Where one turn sends some rows of the set: a few examples, then the rows asked:
Nav: [-25  -5  -4   0  -4  -1  -4 -30 -13  40 -11  10   5]
sede: [ 15 -24   2   8 -15 -11   3   6 -17  29 -36  16  -2]
Banin: [-16 -14  -6  -2  15  -7 -25  -4  15  15 -45   3   2]
pekug: [-33 -15  10  10  23 -26   8 -31   1   8 -37   8  25]
faru: [-20   0  17  10 -40 -16   6   0  -7   3 -18   7  15]
zogok: [-26 -31  20  -2  -7   2  16   1  -7  11 -30 -14  27]
gudo: [-14 -15  11  32   5   5  -7 -13   2  -2 -43  41  -6]
firen: [ -5  -4  -5   0  15   1 -30  -5  18  12 -37  15  17]
nipu: [ -5  -5  12  30 -13 -26  -2 -40  -6  22 -32  17  -1]
difo: [  3 -22  14  -2 -18  25  -6 -19 -12   6 -29   4  -8]
rizi: [-21   7  22  13 -32 -12  20 -14 -14   0 -30   9  17]
sog: [-10   1  12  23 -26 -29   6   3  -8  -1 -20   4  23]
suko: [-32 -26  17  15  15 -24   8 -32 -14   9 -27   0  27]
ginat: [-23 -28  30  -1 -17   7  19  -7   0  12 -13   3  23]
kibut: [-37 -18  -5  24  15  -4  20  -3  15  13 -12  27   0]
Kavad: [-29   8  22  24  14 -12  11  -5   3  26 -22  29  14]
Sufud: [-30  -7  -2   4  -9   5  10 -39 -12  26  -9  19  16]
vinim: [-21 -46   3  30 -11  -7   1   7  -6  -9 -36  18  19]
dusob: [-16   5   9  22 -35 -16  21  -3 -14   4 -34   7  12]
poz: [-37  -5   5  32  10 -12  19  -6  14   3 -11  18   6]
zogil: [-35  -4 -10   1 -14   1   0 -31  -6  34 -11  16   4]
zit: [ -7 -21 -22   3  24  -7  10  -1 -11  19 -27  -1   8]
tume: [-25   0  -8  10  -1  14   3 -36 -11  32 -14  14  10]
fabud: [-21   3  23  14 -29 -19  15   4 -15   0 -19   8   4]
Nagas: [ -4   1  20  20   4 -20 -11 -38 -12  18 -19  10  -1]
Timam: [-22 -39  -8  33 -16  -6   2   1   2   4 -45  24  30]
retu: [-20 -22 -10  31  -4  -3 -10   5  14  11 -30  32 -18]
Dab: [-23 -13  24   8 -15 -24 -13 -34 -31  13 -35   8   9]
deno: [ 19  -9  -1   5  -8 -16   9  -4 -14  30 -36  12  -5]
serut: [ -3 -29   1  18  -7  19 -10  -4  -6  25 -20 -12  -4]
Nere: [-19 -43   0  31  -2 -11  -8   8 -14  -2 -37  16  26]
kipub: [-17  -5 -17   3  11  -5 -26   3   4  12 -49   4   5]
Musum: [-21 -17  -3  22   7 -22   8 -32  15 -16 -39   4  14]
fer: [-26  -1 -18  17 -13   6   3 -23 -24  19  -6  17   1]
Kub: [ -5   0   2  -5  15  -5 -27  -3   6  19 -37   9   4]
devu: [-24   3 -10  12  -4   6  -9 -33 -17  25  -8  13  17]
Zapu: [ -2   0 -17   7  12 -15  14  -4  -7  39 -28   5  23]
kemuz: [-21 -21  15   8 -10  19  11  -7   5 -16 -28   5  31]
Zupo: [ -6  -8 -15   9  21  -3 -20  -1  18  13 -40  12   8]
Nukiv: [-26   4 -10  -5   9   8 -16  -4  12  12 -48   9   7]
peli: [ -3 -32   2 -14 -19  -8  12  -5 -27  13 -34  26   7]
sut: [-12  -4  14  15 -36 -16  16   0  -5  -5 -34   5   2]
vubap: [-10 -45  -1  31  -7 -10   6  -2  -4   0 -40  24  32]
vozum: [  0 -21  25   4 -14  21  -8  -7   1  -3 -37   7   0]
patu: [-18 -23   7  26  -4  -4   9  -3  11   1 -54  36 -10]
Konob: [-17 -45  -7  39   5  -4   0   1  -2   8 -35  16  27]
Vuzaf: [ -9 -17 -19  -9  13  -3  13   4  -2  15 -10   4  10]
Genop: [-21 -48   5  22  -9  -5 -16  -7   2  16 -45  20  30]

Nagas moves to ginat
nipu moves to zogok
Where do these go?
vozum moves to kibut
serut moves to Kavad
dusob moves to Nere
kipub moves to devu
Zupo moves to Nav
retu moves to Zapu
Banin moves to tume
Nukiv moves to fer
Kub moves to Sufud
sede moves to pekug

Where one turn sends some rows of the set: a few examples, then the rows asked:
nidi: [ 29  -3   4   7  19 -12  11  -9  20  43  -2 -11   4  -2  -1  -8  18  -6
  20   3 -11 -10 -11 -18]
sar: [  9   2  14  22   8 -21  36   7   3   8   7  -8   0  -2  -5  -4  16  -7
  33   6  -9  -6 -12 -24]
tuk: [ 20  -2 -20 -11   5 -12 -16   6  18  -1  -9  -7  14  14  -1 -11  11 -16
  10  28  20  11   9   6]
vem: [  5  21   2 -21  -6  -3   0 -25 -17   6   9  -3 -17 -12  -2   5  17   4
  16   1 -15   8 -17   7]
mufi: [ 21   2  19  17   2  -1   7  -3   1  -1 -31 -21 -20 -14 -43 -15  10   8
  -6 -11   8 -10  11 -19]
kifa: [  3   0   3  -3  10 -15  23  15  17 -21 -17  -9  18  -7  -9  -9 -20  23
  -7 -31  -1   5  17   9]
Nakef: [  0  -2  32  10  14  -7  -2   1   7   6 -25 -22  -2 -16 -46 -11   0  15
 -26 -16  -7   9  -5  -1]
matab: [ 16  10 -14   1  14 -25  -8   4  18  -8   1 -12  23  23  -9  -5   3 -10
  21  18   8  21   4   9]
bipab: [  8 -24  -5 -14   8 -10  -4   6  12  -9   1  -5  23   7   2 -15   7 -20
   2  24  22  16   8  11]
tak: [ 30   8   0 -10  -3  18 -12   8  21 -10 -23  -1   4  -9  -7 -12   9  19
   2 -21   3  -9  24  15]
Soli: [ 25  26  -2   9   3   0   8  15  26 -10 -16 -13  10   3  -6 -15  -6  28
   0 -30   3   5  16  11]
guge: [  2 -12  15 -10  11  -3  -7   8  17  39  -7   0  10 -14   2  -5  20  -5
  -7  15 -18  -5 -25  -4]
vere: [  8 -18   5 -23   4   3   4   9  14 -22 -24   5   9 -19 -10  -6  -6  14
  -6 -23  -1  -7  25  14]
dazov: [ 17 -17  25   6  15  -1   3 -11   6  14 -30 -23  -8 -17 -42 -16   3   8
 -20 -17   4  -4   8 -11]
fen: [  3 -15   0  -3  17 -22   3   4  13 -16  10 -11  31  15  -7  -8  -1 -13
  14  14  11  26   3  16]
zage: [  1   5 -12 -26  -3 -18  21 -22 -20  10  -3  -5 -23 -17   8   0   2  -3
   3   3  -2   1 -11  -9]
pitav: [-18  -7  25   4   1 -11  17  24   1   4   3   4   5 -14  -3  -1  18  -6
   7  18 -15  -1 -25  -9]
Loder: [  2   3  -1 -13   2 -12  33 -19 -12  22   9 -19 -11 -12  18 -14  -2   1
  -9  -8   8  16 -18  -3]
Bav: [  7  18  14  -6  -1   3  11 -24  -9  18  20 -19  -6  -6  10 -11  12   9
   3  -9  -4  23 -24  15]
Meb: [  3  16  25  20   2  -7   1   8   0  -8 -26 -20 -13 -11 -47  -9   5  15
 -12  -8  -3   2  -2 -10]

fen moves to bipab
sar moves to pitav
Where do these go?
Meb moves to Nakef
Loder moves to zage
tak moves to Soli

